Turns, then the turns between two rows, first turn first; the first pair answered
turn J_70:
3, 15, 20, -20, 43, -9, 23, 42, 14, -3, -9, -26, -4, -7, -11 => 12, -19, 8, -16, 13, -54, 24, -6, 2, 3, -27, 3, 4, -24, -27
-24, -24, -17, 8, -22, -18, -12, -18, 3, 21, -10, 12, 27, -4, -15 => -11, -31, -12, 21, -8, 18, -10, -18, -6, -3, 34, 24, -8, 10, 18
8, 14, 7, -2, -17, -22, -1, 5, -5, 9, -21, -15, 15, 4, -14 => 18, -5, 5, 11, -23, -16, -1, -22, -21, -3, 6, 6, -11, 14, 2
turn J_75:
9, 15, 2, -18, 15, 0, 0, 29, 24, -4, -19, -17, 0, 9, -1 => 7, -5, -3, -5, 35, 10, -3, 13, 28, -22, 7, -9, -14, 4, 12
-12, -12, -5, 4, -13, -9, 1, -17, -3, 3, -8, 17, 10, -9, -8 => -8, -3, -2, -5, -13, -22, 3, -5, 3, 5, -16, 9, 11, -4, -15
8, -4, -4, -5, -40, -21, 5, -16, -6, 34, -43, 6, 23, -10, -33 => 28, -8, -1, -23, -12, -35, 1, 9, 21, 3, -50, -1, 0, -3, -33
-2, 15, -6, 7, -7, -2, 4, -15, -16, -10, 5, 17, -7, 3, 17 => -1, 25, -3, 5, -9, -9, 7, -11, -15, -2, -6, 7, -1, 4, 12
turn J_749:
-6, 45, 24, -11, -19, 14, 2, 5, -36, 37, 12, 14, -3, -8, 11 => 8, 39, 30, -9, 6, 21, 2, 12, -27, 14, 32, 13, -22, 2, 25
8, -7, -21, 9, -17, -10, -33, 3, 28, 15, -33, -14, 24, 25, -14 => 25, -31, -25, 24, -18, 6, -35, -15, 20, -9, 2, 14, -5, 30, 17
-16, 41, 28, 6, -10, 8, 8, 10, -32, 41, 10, -3, 19, -6, -8 => -6, 24, 28, 16, 1, 24, 7, 1, -32, 18, 45, 11, -9, 4, 19
turn J_843:
1, -21, -7, -2, -16, -12, 17, -19, -36, 7, -2, 4, -2, -4, -18 => 14, -19, -9, -12, -24, -17, 11, -8, -31, 3, -19, -4, -6, 1, -19
-33, -2, 17, 14, 7, -4, 25, -12, -25, 20, 31, 0, 10, -25, 3 => -26, 7, -4, 4, -29, -10, 8, 0, -14, 36, -17, -15, 37, -13, -13
41, -3, -23, -18, -36, 7, -23, 11, 14, -15, -31, 10, -14, 32, 14 => 38, -13, -3, -9, 9, 12, -5, 5, 0, -36, 22, 18, -38, 21, 27

(2 to 3 turns a pair)
-6, -34, -6, 14, 20, -12, 3, -36, 4, -12, 23, 15, 1, -21, -3 => -26, -12, -4, 4, 40, 0, 3, 0, 32, -3, 6, -12, 17, -20, -13  J_70 J_70 J_75
-12, -13, -12, 6, -53, 0, -23, -5, -4, 33, -44, 3, 17, -12, -10 => -9, -32, -14, -9, -19, -25, -23, 7, 29, 14, -52, -7, 12, -21, -26  J_749 J_70 J_70
-8, -24, -15, 17, 8, 35, -6, -6, -5, -14, 35, 19, -15, -11, 21 => -11, 6, -13, -10, -32, -10, -7, 11, -2, 30, -35, -5, 24, -7, -23  J_749 J_749 J_75
-8, 13, -31, 1, -22, 31, -26, 24, 31, -10, -12, -30, 11, 21, 4 => 8, -10, -38, -8, -31, -13, -25, 6, 38, -19, -29, -21, 8, 10, -12  J_70 J_75
16, -9, 28, -13, 27, -43, 23, -16, -25, -12, 21, 11, -21, -4, 0 => -1, 4, 24, 0, 41, -7, 21, -7, -27, -6, 42, 7, -16, -4, 14  J_70 J_75
-8, 40, 8, -19, -8, 18, -7, 45, 4, 28, -37, -30, 32, 14, -12 => -24, 16, -7, -3, -19, 2, -12, 12, 9, 33, -44, -22, 53, -8, -24  J_75 J_75 J_749
-33, 6, 13, 13, -5, 3, 20, -18, -35, 35, 3, 1, 23, -22, -1 => -3, -9, 16, 1, -21, -23, 22, -35, -42, 22, 1, 22, -3, -14, 3  J_75 J_70
11, -12, -12, 15, -23, 7, -7, -26, -11, 3, 5, 17, -3, 0, 15 => 13, 5, -2, 7, -8, 27, -5, 6, -8, -5, 17, 5, -13, 15, 25  J_843 J_70 J_843
6, -31, -26, 19, -26, -5, -11, -9, 6, -18, 7, 22, 9, 12, -6 => -22, -25, -22, 29, -12, 10, -10, -13, -1, -6, 23, 14, 27, -2, -6  J_749 J_75 J_75
-18, 12, -14, 6, -47, 20, -13, -4, -18, 26, -21, -5, 26, 10, -2 => 12, 5, -9, -1, -59, 8, -12, -9, -25, 8, -10, 14, 1, 23, 14  J_70 J_75 J_70
20, -39, 8, 10, 33, -12, 6, -30, 0, -42, 50, 26, -34, -7, 19 => -11, -21, 11, -13, 72, -31, 15, 5, 41, -28, 8, -17, 3, -26, -22  J_749 J_75
-27, -10, 13, -1, 24, -40, 27, -30, -16, 22, 6, 1, 10, -37, -21 => -5, -24, 11, 8, 13, -33, 25, -43, -23, 6, 32, 24, -15, -29, -5  J_75 J_749
-25, 11, 5, 6, 11, -6, 7, 2, 9, 10, -18, -20, 24, -6, -8 => 4, -20, 2, 8, 5, -10, 7, -24, -4, -20, 14, 11, -18, 1, 11  J_70 J_75 J_749
-6, 3, -8, 15, -12, 11, -10, -1, 1, 20, -3, -5, 27, -7, -7 => 2, -1, -2, 6, 16, -5, -8, 14, 18, 8, -6, -13, 19, -7, -16  J_70 J_749 J_70
4, -4, 14, -13, 31, 10, 2, 0, -14, -16, 26, 1, -11, -1, 9 => 1, -8, 7, -11, -6, -17, 8, -29, -28, 4, 3, 13, 7, -17, -8  J_749 J_70
-8, 1, -2, 3, 7, -13, 6, 20, 24, -3, -24, -17, 4, -5, -17 => 2, -2, -6, 12, -36, -15, 4, -8, 2, 8, -26, 4, 5, -1, -5  J_749 J_75
-21, 45, 15, -14, -23, -9, 15, 4, -31, 27, -10, -18, 23, -5, -6 => -11, 18, 29, -25, 21, -47, 29, -1, -20, 2, 4, -11, 3, -19, -20  J_75 J_843 J_70
